Each named turn below is shown by a few rows before and after it. Which turns, in which order, take the first row of each later pair to the second? The first pair is answered.
B:
[  9 -11 -13  18  19   8   6  11   5   3   1] => [-13  -2  -9  -3   5   1  28   1  -8  -4 -11]
[  9  -6   5   4  11   7 -12 -11  11   7   8] => [-10   2   6 -18  -7  -3   6 -16  -1   1  -4]
[ 15  -4  -8   4 -19 -18 -17  16   6  12   7] => [-11  -1  14  20  12  13   4 -22  14  -1   0]
C:
[ 11 -10 -10  -5   2  -3   5   8  -2   9   6] => [ -5 -10   0 -10   1  -1  17   4  -5   4   2]
[ -6 -11   0 -14   9  -7  19  14  -2 -13 -11] => [ -1   4 -11  -7  16   1  17 -10   0 -15 -15]
[-16  17   8 -23 -26  -8   6  -2  -9  -5  -4] => [  0  30 -10 -13 -21  -4  -5 -18  -6  -4  -6]
N:
[ 21  12  -9  -3   8  -4 -20  -3  -3   0  15] => [  2  11   6   1  24  12  -1 -19  -1 -11   9]
[  5  14  -4   3  -1   1 -16 -11   6   8   8] => [ -8  11  -3   2  10   8   8 -18   2  -2  -4]
[ -9  10  -1 -12  -7  -9   5   3  -2   0 -13] => [ -4  13   6  -9 -12  -8 -13   2   3   6  -3]
[ 23 -19 -15   1  28  -2   7  12  -1  -9   3] => [ 26 -15  -4   7  25   3 -12   8   6  -1  17]
X:
[ 20 -11  -7   0   4 -21 -14  30 -11   6  -1] => [ 19  -4 -19  -5   2 -23  -5  23 -15   2 -10]
[  8  21  -8  -2   4  12  19 -11   1  -9  -6] => [ 8  6 12 11 16 21 10 -2 11 -5  7]
[ 3 -6 17 13 21 15  4 -7 10  7 10] => [  5  10  17  -3 -10  -1 -17  -7   5  17  18]
Pairs:
Between the rows of a pair lie two turns.
[ 11   3  -4  -4 -19 -22 -20   6   1   9  11] => [ -5  12  13   7  -5  -1 -18 -25   8   5  13]	B, X
[ -7 -15  29  11  -1   5 -18  19   6  10  22] => [-15  21   9  11   3  18  -6 -36   2  -1   3]	B, C
[ 14 -19 -13  18  15   5  -3  17  13  -4   0] => [-22  -6   0  -9  -3  -1  26   0  -3 -15 -16]	N, B
[ 23 -10   3  -7  -1 -11 -17  23  -7  16   5] => [ 15  -2   0  12  31  17   1 -14  -1   3  -6]	X, B
[ 18  19 -23  11   7  -5 -12 -24  11   1  -9] => [ 25   3 -22  -1 -10 -24 -15  13   4   7  -3]	B, C
[ 0  2  4 -9 -2  3 -5 -1  9  0  2] => [  3   1  -3 -12  -3  -1  -1   2   5  -2  -2]	N, N
[-21  -3   2  -7   0  -2  21   5   4 -18  -9] => [-20  -3  15 -10 -17  -9  -1  12   7  -8   6]	X, X
[  7  13 -25  -1  11  21 -14 -27   2  -1 -10] => [ 16  11 -31   0   6  14 -22 -16   2   4  -5]	B, B
[12 -7 -1 10 21  4 10  2  5 -2 12] => [17 -7 -3  8 17 -1  3  7  4  1 15]	N, N
[  0  15 -14 -14 -28 -24   0 -11  -9  -2  -3] => [ 22  11 -14  17  -3  -6 -20 -21   8   3  10]	B, X
[ 11   4  13  -6 -20  -9 -27   8  10   1   5] => [ -5  -1  -2 -10   3  -1  22  -3  -1 -20 -26]	B, N
[-13  15   3  -2 -12   4  -6 -24   0  -2   3] => [  1   8 -26  -6 -10  -7   7  -7  -8  -6  -9]	X, N
[ 11  -4 -15  21  17  16   8  -8  12  -9   5] => [ -7 -15  23   9  -4   8  -4  12  11   0  21]	X, C
[-10  -8  13   3 -10  -1 -19   4  -1  13   3] => [ -7   4   5   7  -4   5 -21 -15   1  10  -2]	C, C
[-10  -3   8 -13 -23 -16 -15   6  -3   1  11] => [ 18  -8 -19  13   9  -4 -17   5   6  -1   7]	X, B
[  6  11 -16  -1  -2   2   6 -11  -7  -5 -13] => [ 13   8 -14   9   7   7  -2 -11   0  -4  -8]	N, X
[ -6  -8  -2  -2 -10  -6   0  13  -6 -15  -5] => [-14  -2  12   3 -10   4  -7  -4  -1 -14   2]	N, C
[ 10  -6   9  14  -3  -6 -20 -12  15  -1  15] => [-15 -10  26  -2 -11  -8   0 -10   7  -7   8]	C, B
[  6   8   2  13  -4   4 -10 -15  -2   9  17] => [ 12   5 -21   0  -8  -7   8  -2 -15   2   2]	N, N
[ -9  10  15   5   6  17 -15 -17  10   0   2] => [-19  15  14 -16 -15   2  -7  -9  -1  -1  -4]	B, N
[-10   2   6  -8   0   3  12  -7  -1  -2  -6] => [ 0 -6  4 -8 -7 -7 -1 11  1  5  3]	X, B
[-13 -10  18   7  13   7   9  -3   7  -5  -3] => [ -8   7  -6 -15 -12 -15   9  -5  -7  -3 -13]	C, B
[-29  -5  33 -22 -28  -2  -2   6  -3   4  11] => [-31 -23  27  -1  12  19  26   3   1 -10  -2]	B, N
[-5 -5 -1  4  8  6  5  5  1  2 -1] => [-8 -5 -1 -1  3  4  8  7 -2 -1 -4]	N, C
[17 -7  5  5  1 -7  1 14  4 -4  9] => [ -2  -1  20  -5 -10  -8   7   5   0  -6   6]	C, X
[ -2   9   9   8   2   8 -16 -14   6  10   7] => [ 13   5 -22   8  10   2  -2  -4   0   4  -7]	N, C
[ 11  -1   5  -9   9  13  14  -6  -3  -7 -12] => [ 14   4  -3 -12   3   8  12  -6  -5  -5 -14]	C, B
[ 11  20  10   8  -5   4 -20 -29  33   1  11] => [-20   9  36  -4  -5   6   5 -23  28  -7   5]	C, B
[ -9 -11   8  -5  -2   4  15   9 -19  -7   5] => [ -6  -8  20   1  -3   8  -3   6 -13   0  17]	N, N
[-12  25 -13 -34 -21 -19   2 -10 -18  -5 -12] => [-24  23   4 -12  11  12  12 -38  -7 -14 -12]	B, B
[ 10 -10  22  15  -3  19  -9   5   3  -4   8] => [  3 -12   1   1  -3   9  23   9 -10 -16 -15]	C, N
[ 16   6 -15  10   1  -4  -9   6  13   0  -6] => [  0  -1  -2  -6 -12 -13   3  21   5  -1  -9]	C, X
[ 17   0  -8  17   9  -2 -15   6   9   7   4] => [ 9 -9  0 20 19  5 -4  8 11  2  2]	N, C
[ 2 -9 -6  7 15  9 19 -9  2 -9 -8] => [ 21 -13 -17   7   6  -4   1   9   2   1   1]	N, X
[ 19  18 -12   1  -4 -10 -21 -18  -1  10  -3] => [-19  -1  24 -17 -13 -13   7  -2  -9   2  -6]	C, C
[-9 -2 -2 -1  3 10  4  4  1  0 -7] => [-3 -1 -1  3  4 11 -8  5  5  4 -1]	C, X
[ 12  16 -28   6  11  -4   3 -27   2  -2 -19] => [ 19  -9 -22  -6  -8 -27  -3  25  -3   7  -8]	B, C
[ -3  17   8 -13 -24  -8 -12  -3  -8   6   6] => [  7  24  -2   2 -11   2 -17 -19  -1   5   4]	N, C
[ -6   4  -6 -12 -21  -8   1   2  -3   3  -2] => [ 11  -8 -18   5   0  -2   3  13   2   1  -2]	X, B
[ 10  11 -14   3   7   7  -1   7   0  -4  12] => [-6  2  4  1 11 13 10 12 -1 -7 11]	C, B
[  2  -6 -16  -9  -6  -7   8  16  -5  -7  -9] => [ 10  -7   1   7  -1   3 -19  14   8   3  12]	B, X
[ 10  10 -21 -12 -25 -14  -7   2  -7   3  -7] => [ 26   1 -18  12  -6  -2 -20   3   6   9   5]	X, N
[ -4 -16  13  14   1   6  -1   7  -7  -3   1] => [ -3  -5   0  -3 -18  -7   1   7 -17  -3  -5]	C, B
[ -9   5  -5 -29 -13 -15   4   6 -18  -6  -8] => [ 20   7 -13  -5  -2  -7 -30   4  -3   7  10]	B, X
[ 21   3 -24  24  21   6 -12  -5   6  -3   0] => [ 15   2  -1  25  13   7 -29  -1  12   5  15]	N, X
[ -9  11  18  10  -9  14 -27 -15   7   9  12] => [-12   1  26   5 -12   7 -25  -1   6  12  15]	C, C
[ -9   3  -5   0   6  -5  25   3  -4  -8 -10] => [-4  0 -2 13 19  5 19  0  3 -6 -5]	B, B
[ -7 -19   5  -5   8  -2  23  18   0 -11  -9] => [ 12  -4 -15 -13 -14 -19   1  21  -6  -2  -3]	N, X
[ -8 -23 -23 -10 -11 -17   5  16 -21   3  -5] => [-22 -20 -17  -2  11   2  22  -8 -17  -7 -13]	X, C
[ 14 -20   8   7  -3 -10  -3  33   1   4  20] => [-19 -12  25 -11 -12  -7  21  17  -8  -4  10]	N, B
[-19 -21  14 -11   2  -7   7  -1   2   8   7] => [ -8  -9  -6 -20 -11 -21  -1   1  -4  10   5]	B, X
[  5 -30   1  -1  16   4  18  22   6  -2   7] => [ -7 -19  28  -1   1   8  -4   9  12   6  24]	C, X
[ -4  -3   9   5   0  10  16  -1  -3 -10  -9] => [ 7 -8  7 16  6 13  6  4  2 -6 -2]	B, B
[ -1 -13  15   7  11   7   1   7   7   2   0] => [  6 -14   9   3   2  -1  -6  18   6   4   2]	B, B
[ -9 -15  26 -10  -3  -1   0  15  -1   2  12] => [  9   5   0 -18 -22 -15 -13  10  -7   7   9]	C, B
[ -4  -3  -1  15  21  21  17 -16   5 -10  -8] => [ 21 -10 -13  23  18  11  -6   6  11   1   5]	B, B
[-1 -1  9 -3  4  4 -7 -9  4  3 -4] => [ 2 -6 10 -4  1  0 -9 -1  5  5 -1]	C, C
[ 16  -9  13  15  25  -6  14  13  12  -4 -16] => [21 -6 18 19 21 -6 -2 14 16  3 -5]	N, N
[ 2 -6 -2 17 10 -5 -8 11  2 11  9] => [  2   7 -21   6   1 -12   2   0  -6   4  -5]	X, X
[ 17 -14   2   2  -4  -8 -12  14  -4  20  11] => [-11  -9  15 -17 -15 -11  11   6 -14  10   0]	N, B
[-10  -9   6   9   4  18  12   0   1  -6   6] => [  7  -6   0   8  -8   8 -10  12   1   4  18]	N, N
[  2  14  -5 -11  -9 -32  -5  11 -18   9   0] => [ 15   2   5  20  19 -11 -21   7   0  14  13]	C, B
[  7  -3   4  12  -3  -7 -14  18  12   8   3] => [  5   4 -19   8   5  -7  10   5   4  -3 -19]	X, X
[  0  -1  -1 -10  -8  10  20   0  -8  -1  -2] => [ 16   5 -15  -1  -6  10   6  -3  -3   3   1]	C, B
[-26   7  30  -9  -3  10   7  -8   2  -3  -8] => [ -5  21 -13 -16 -10  -5  12 -11  -7  -7 -23]	N, C
[ 9 -7  0 11 12  2 -2 11  0  1  5] => [-6  1 16  8  8  9  0 -4  2 -1  8]	X, N
[ -9 -10   4   1  22   8   8 -15   1  -5 -19] => [  3 -19 -10  -7  12  -9   8  12  -5  -2 -20]	B, X
[  4   7  -2 -14 -17 -12 -15   5  -5   5   4] => [  3  14   3   0  -4   3 -20 -16   4   5   7]	B, X
[  0 -12  16  -3  -2   4 -14   4  -2  16   3] => [ -1  -4  -8  -8   5   4  12  -9 -11   5 -19]	X, X
[  2  10  -1   6   6  10  -4 -15   4   0   0] => [ 13  10 -14   0  -2  -1  -9  -4   1   2   0]	N, N
[15 -5 -1 31 33 11 -6  1 15 -3 10] => [ 17  30 -27  -1 -12 -17 -16 -11  -2   1   0]	X, X
[-4 -2  6 -5 -7 -1  3 17  6 -3  2] => [  5  15 -10   3   0   6  -2  -7   9  -4  -1]	C, C
[  6 -17  12  11   5  -2  -3   7   6   5   7] => [  0   4  -1   7   3   2   4 -24   3  -2  -6]	B, C
[-16   7  11 -12 -12  -5  20 -17   2  -1  -3] => [ 20   0 -10  -3 -14 -17  -7   9   6  10  10]	C, C
[  5 -18  -6   7  14   1  16  12   2  -8  -8] => [  4 -13 -13  -5   0  -8  16  14  -4  -7 -13]	C, B
[ 13  -9  -2  23   5  10 -19   7  12   1  10] => [ -6   1   6  -7 -31 -11 -14  12  -3   1   7]	C, X
[ 8 -2  1 -7 -3 -6 -1 17 -5  4  2] => [  6   3  11  -1  -3   2 -13   4   2   8  10]	X, N
[-6 -1 -4  9  6 12  5 21  1  5  4] => [-15   5   9   6   0  15   2  12   1   5   7]	X, N
[-12  13  15  -6   0  -2 -13 -32   2  24   5] => [  6  12 -16 -20 -13 -24  -8 -10  -8  24  -5]	N, N
[  1  13  -7 -11 -18  -6 -10 -11   1   8   4] => [-11   8   2  -2   2  11   9 -24   5  -1  -3]	N, X
[  1   3  11   2  -4 -17  10  13   5 -18  -7] => [ 15   8  -1   6  -4 -17  -2  11   9 -14  -4]	C, B
[-9 -5 22 12 -7 -6  9 -4  0 -3 17] => [ 10 -14   1  17   0 -12   8  12   0  -2  15]	N, B
[ -6  14  -4  -7   1  -1  12 -17  -6  -9  -6] => [  7   5 -14   3  15   1  14  -7  -3 -10  -6]	N, X
[ 7 -2 -1 -7 -4 -7  3 12 -6  1 -1] => [  6   2   3  -9 -10  -5  -3   6  -5   3   3]	C, N
[  2  17  -2   0  13   6  15 -10 -10 -13   1] => [ 16   9 -10   7  17   4  11   4  -8 -10   3]	N, X
[ -8 -16  15  10  22  21  -3  -4   7  -6   9] => [-18 -13   3 -18   0   1  19   8 -12 -14  -8]	B, X
[  5 -11  -7   0   3  -3  -6  19   1   7  -1] => [ -4  -4  11   5   4   8 -15   0   7   8   7]	X, N
[  5 -13  -8 -11  -7 -17  10   5 -10  -3  -1] => [-11 -11  16  -1   6   3  11 -14  -2  -6   5]	N, N
[-19  -5  30 -12 -10 -10   4  -2  -1  13   1] => [-16 -15  27  -1  11   1  17  -1   3   7  -3]	B, N
[ 21  16 -26  -1  18 -15   2 -19  -3  -6 -11] => [ 11  -4  24  12  19  -4 -24  -2  13   7  22]	C, N
[  6   2  -7  -5 -10 -12   2   6 -11   7  -2] => [ -2   9  -7  -6  -8  -5   8  -9 -12   2  -7]	C, C
[  2   1  -9 -13  -9 -16   4   4  -7  -3  -8] => [ 17  -5  -8  10  11  -2 -11   3   7   0   2]	C, B
[  8  24 -27 -31 -21 -12 -19  -3 -16   9  10] => [ 30  13 -37  -5   4  -1 -28   0  -4  12  16]	X, N
[ 19  -7  -3  17  11  -2 -11  -2  -5 -10   7] => [ 17   6 -14   7   2  -6  -4 -13 -11 -14  -2]	B, C
[ 12   5 -13   1   2   0  -5   1  -2   2  -1] => [-6 12 -1 -9 -6  0  1 -7 -7  0 -4]	N, B
[  1  -3   6 -17  -9 -16   9  11   0   6  -3] => [  1   6  -7 -11   4  -5  20  -9   2  -1 -12]	X, C
[-16 -11   3   9  23  15  15   1   6 -12 -12] => [  6 -16  -6  18  24  10  -4  17  11  -5  -1]	B, B
[ -3 -14 -19  13  12   1   6   4  -9  -6 -10] => [  7  -8 -14  12  -3  -5 -23   8  -5   6   5]	B, N
[  4 -14   0   5   9  -5  -5  26  -5  14   0] => [ -7 -16   5   5  18   3  10  17  -6   8  -8]	N, N
[ -8  11  -2   0   2   8   3 -11  -8   4  -8] => [ 0  0 -8  5 12 10  7  0 -6  3 -9]	N, X
[ -4 -10   9   1  15   5  20  -4   4 -12  -8] => [  9 -16  -2  -6   2 -13  14  18   0  -7  -6]	B, X
[-12   1  11  -1  -3  -6  13   5   9   2   3] => [ -6   2  10   0  -7 -10   1   8   9   7   8]	N, N
[  7   2   0   5  -2   2 -17  -4   5   4  10] => [  4   5  -4  -6 -11  -7 -13   0  -2   3   6]	B, B
[-13  19  -9 -16 -12  -3   4 -13  -3 -12 -10] => [  8  14 -15  11  10  11 -12 -17  11  -6   0]	C, B
[ 22  11 -27  13  18   2   6  -6   1 -10   4] => [ 11  -2  -6  20  29  12  13  -2   6 -12   8]	X, N
[-13  -1  12 -11  -7  -1   2   0  -2  -1   4] => [ -5  11  -3 -10  -4   1   4 -14  -4  -3  -2]	N, C
[-2  0 10  7  7 10  5 -7  7  0 -4] => [14  1 -2  3 -5 -3 -9  5  6  6  1]	N, N
[ -8 -16   6  -5   1  -4  19  21  -8  -5  -6] => [-23  -2  21  -7  -5   4  14  -2  -4  -5  -4]	N, C
[  7   1 -21  -7   1  -8   9   4 -12  -5 -15] => [ 10 -16  -6   4  11  -3   5  21  -4  -2  -5]	B, C
[ 13 -16   1  18  11   7   3  16   1   0  10] => [-10  -9   3  -3  -1   2  27   8 -13  -9  -5]	N, B
[-13 -15   1   0  10  10  -1 -10  18   2  11] => [ -7 -24  -5  -4   4   0   3   9  14   2  10]	N, X
[  8 -10  13   2   9   8   4  -3  12  -1   3] => [  1   3  19  -6  -5   4  -3 -11  10   1   5]	X, B
[ 21  -4 -29  10  11  -5   2   8  -1  -2  -6] => [ 13   0 -30  -5  -2 -13  11   9  -9  -4 -12]	B, B
[ -6  13   8  -9 -25  -3   6   3  -5  -1   0] => [  1  22   3  -2 -21   3  -3 -11   0   0   3]	N, C
[ 11  12  -8  12   4   2   3   8   2  -3 -11] => [ 3  5 10 17 10  8  3  9  7 -3 -4]	B, X
[ -2  25 -21 -16 -23  -8   2 -11 -14  -3 -11] => [  4  25   0   6 -12   9 -28 -21   3   7  12]	N, B
[ 12   9  -3   8 -20 -13 -35 -12   8  12  17] => [-22   3  28  11   0  10  -8 -31  11   0  10]	N, X
[  9  -1 -12  -6 -16 -12 -11   8  -4   2  -3] => [ 13  -1  -5   9  -4   0 -22  -1   6   5   6]	X, N
[  6   8  -8 -10 -23 -18 -16   7  -7   7   0] => [-17  15   3 -16 -19  -7   6 -13 -10  -3 -10]	B, B
[  6   1 -25  -4  16   1  15  -2  -9  -9 -23] => [  8 -15 -16 -10  10  -7  11  26  -9  -5 -15]	B, C
[ -6 -11   5 -10   1   4  16   8  -7  -8 -10] => [  1 -18  13  -2  -1   4   1  17  -2   0   4]	X, B
[ -8  17   3  -1  -5   7  -2 -24   4   2  -3] => [ -7   8   6   7   9  14   2 -21   8  -1  -1]	C, N
[  0   8 -13 -11  -4   2   3  -9  -4  -5 -13] => [ 14  -2 -14   3   9   7  -8   1   4   0  -4]	B, X
[-15   6  12  -7 -12   3   2 -10  -2  -4   2] => [ 13  -6  -4  10   0   2 -15   5   5   3  12]	N, B
[ -8  -3   6 -10  -5 -12  -2   5   9 -10 -19] => [ -9   4  10  -8  -7 -10  -9  -6  11  -8 -15]	N, C
[-13 -14   5 -13  17  12  26  -6  -5 -24 -12] => [  7 -22   2   8  32  20   8   0   7 -17   0]	B, B
[-24  -8  30   4  18  10  17  -7   2  -2   0] => [ 16 -21  -6  17  32   2   7  18   6   2   0]	N, B
[  8   5   5   4  -1   3 -17  -2   0   2   9] => [  8  13  -5   2   1   4  -9 -12  -3  -2   1]	X, B
[  0   0 -12   0   6   2   0  -5  -4   1  -9] => [-3 -5 -5  3 11  5  3 -3 -2  1 -8]	C, B
[  0  17  -1 -15 -28 -10 -18  -3  -9   6   5] => [  7  -7  18   9  -4   7 -27  12   6  11  21]	B, C
[-4 -3 -4 -2  7 -4  7  1 -8  2  2] => [-3 -5  1  3 11  0  1  1 -4  4  7]	C, X
[ 19   6 -14   2  -5 -15 -17  19  16  20  11] => [  4   2   9  18  17  11 -12  -5  26  15  15]	N, C
[ 16 -19  -4  14   8   8  -4  13   4   3   6] => [ -7 -20   8  -5  -7  -1  14  19  -6  -1  -1]	C, B
[ -5  19 -11 -15 -25 -15  -2  -6 -12   0  -8] => [  3  17   7   6 -13   1 -26 -13   5  11  12]	N, B
[-12  -8  17   6   3   9   0   6  -4   1   9] => [-10   4  -6   1   7   8  15 -10 -12  -7  -8]	N, C
[ -9  -8  -4 -13 -12  -3  16   3 -17  -8 -14] => [ -9 -20  20  -3  -9   1   1  17  -8   0   3]	X, X
[  5  22 -15 -29 -18 -24   7   4  -8   6   8] => [ -7  33  -7 -18   0  -2  14 -31  -2   0   4]	N, X
[-21  -7  16 -11  -2   2  23  -1  -4  -7  -6] => [-22 -10  21 -11  -5  -1  20   4  -3  -6  -3]	B, C
[ 28 -18 -20  16  10   4 -22  16  -2  10   3] => [-11 -28  14 -12 -13  -8   1  31 -14   4  -1]	X, C
[ 17  21 -37   0  -3  -5  -4 -21  -1  -2 -13] => [ -2  32 -16  -6 -14  -2  -8 -36  -1  -1  -8]	N, B
[  2   2  10  -3 -17   2 -28  10  11   4  10] => [  5  11  -7  11   9  20 -14 -18  14  -7  -5]	N, C
[  3   7   1  20  13  16  -4 -19   8  -2   0] => [  8 -13   5  21  18  12   1   7  10  -1   4]	N, X
[  8  21 -15  -6 -13 -11   0 -10  -6  -1 -10] => [ 11  -1 -18   1   7  -8  19   8  -6  -8 -16]	C, X
